The same turns and mirrors carry the whole set onto itself and the rows of a family onto each other. Which other rows belong to the same family as each row named below? List them in the order they appear above.
These 30 rows form 5 families of 6 rows each.
z_177: 16 -14 -7 -11 -32 -50 -48 9 21 -17 10 -47 -3 -20 16 -15 25 24 8 27 -29 7
 15 17 -35 -8
z_409: 27 -8 -7 11 21 -6 -9 -1 19 28 41 0 19 25 28 -18 5 -9 -14 -11 23 -54 -36
 -55 10 -5
z_408: -33 -18 12 4 -22 -44 -26 -19 18 -41 23 -16 -33 -8 -5 -7 0 16 -5 22 -17
 40 12 25 -10 -31
z_533: 5 6 11 8 -32 -44 -22 32 52 -40 -18 -3 -42 28 1 0 -5 18 12 -3 -20 38 -6
 38 -2 -28
z_673: -39 -11 0 20 -27 -24 -24 -21 19 -33 14 -7 -32 -10 -5 -11 4 23 3 28 -23
 47 12 26 1 -42
z_625: -2 -10 -25 -29 -4 -37 -12 14 53 -44 -1 -21 -49 -17 4 39 -4 24 17 2 7 34
 4 16 13 -38
z_978: -11 9 -9 19 28 -26 -33 3 -12 -39 -25 -11 -38 33 -13 -5 7 -9 46 26 6 9 21
 3 -12 -26
z_37: 12 -9 26 -18 23 -12 50 31 52 32 -5 30 6 -15 38 13 -14 4 -19 -4 5 -40 5
 -12 45 -13
z_844: 6 6 -12 33 38 -40 -34 -4 -14 -44 -13 -16 -38 21 -12 8 7 7 38 28 4 5 17
 -2 -8 -31
z_280: 14 -6 -44 -10 -5 -36 -25 4 30 -56 31 -27 -23 -24 23 2 19 7 27 19 13 28
 -16 0 -26 -24
z_305: -10 10 -12 9 2 45 -2 6 36 52 2 15 9 38 16 -16 -1 -8 4 -11 12 -41 -15 -42
 44 -30
z_358: 36 -6 6 -4 21 -12 33 18 29 22 34 10 34 -29 60 -7 10 -8 -7 15 5 -53 -4
 -32 8 -8
z_290: 62 -3 13 8 23 8 16 11 28 36 25 -4 18 33 46 -21 -27 2 -26 -10 34 -39 4
 -13 32 -18
z_593: -4 0 -30 34 -37 -12 -33 11 36 -5 -27 -15 -13 -15 4 -35 29 37 19 30 -32
 35 6 26 -3 -27
z_887: 16 -4 14 21 17 1 12 -6 24 42 44 11 17 -9 20 -42 8 -4 -14 -8 48 -38 -22
 -32 10 13
z_276: -4 -21 8 -5 -26 -57 -26 23 47 -11 -32 -17 -34 -3 -8 -2 2 40 -8 9 -23 29
 12 36 4 -9
z_273: -18 7 -50 -4 -18 6 -15 14 47 -37 -10 -5 -35 -9 12 -10 17 5 41 15 9 46 -7
 14 2 -38
z_366: -8 10 -5 13 30 -27 -33 -1 -10 -34 -25 -23 -41 23 -15 21 1 3 41 27 -3 4
 33 2 -1 -39
z_566: 53 3 9 16 19 23 21 12 36 44 10 2 12 35 41 -11 -31 13 -25 -9 28 -32 12
 -10 49 -34
z_567: -16 9 18 0 -1 43 14 1 38 65 13 9 7 -4 11 -20 -3 -3 -2 -9 35 -34 14 -20
 41 -12
z_391: 7 8 -8 18 12 26 46 23 41 36 -7 40 23 -16 48 -29 12 -5 4 15 3 -30 -8 -17
 36 -19
z_63: 19 -1 12 -6 11 0 36 -4 -9 38 -29 -1 40 -6 17 -9 -17 6 -27 -52 5 -24 24
 -10 -10 -17
z_571: 19 -5 25 16 21 -5 17 -9 34 50 36 -2 2 -27 7 17 -14 30 -26 -12 33 -43 4
 -29 47 -14
z_711: 30 3 -3 14 13 5 32 -11 -16 38 -17 -4 47 -20 24 -11 -7 16 -21 -43 -2 -25
 23 -18 -11 -28
z_231: 16 -10 11 5 24 -10 3 5 40 41 16 4 -5 22 7 33 -21 24 -27 -22 13 -51 -15
 -44 56 -28
z_479: -34 -12 0 8 -30 -26 -30 -23 13 -38 29 -21 -23 -14 3 -17 10 10 8 32 -22
 39 15 20 -18 -36
z_499: 21 21 -22 48 -37 -15 -34 14 34 -34 1 -13 -17 4 17 -14 19 26 30 23 -33 34
 -7 23 -8 -49
z_234: 22 2 -2 21 16 3 38 -5 -9 36 -34 13 38 -9 16 -23 -11 13 -26 -50 4 -14 12
 -11 -6 -19
z_470: 23 10 8 -11 -38 -38 -42 20 32 -40 21 -41 -17 7 21 12 9 8 22 15 -32 8 12
 19 -29 -36
z_326: 53 5 4 10 13 33 14 10 28 43 18 -2 23 38 50 -29 -21 -5 -15 -4 29 -35 11
 -12 33 -27

Same family as z_711: z_978, z_844, z_366, z_63, z_234
Same family as z_276: z_177, z_409, z_305, z_593, z_231
Same family as z_479: z_408, z_673, z_290, z_566, z_326

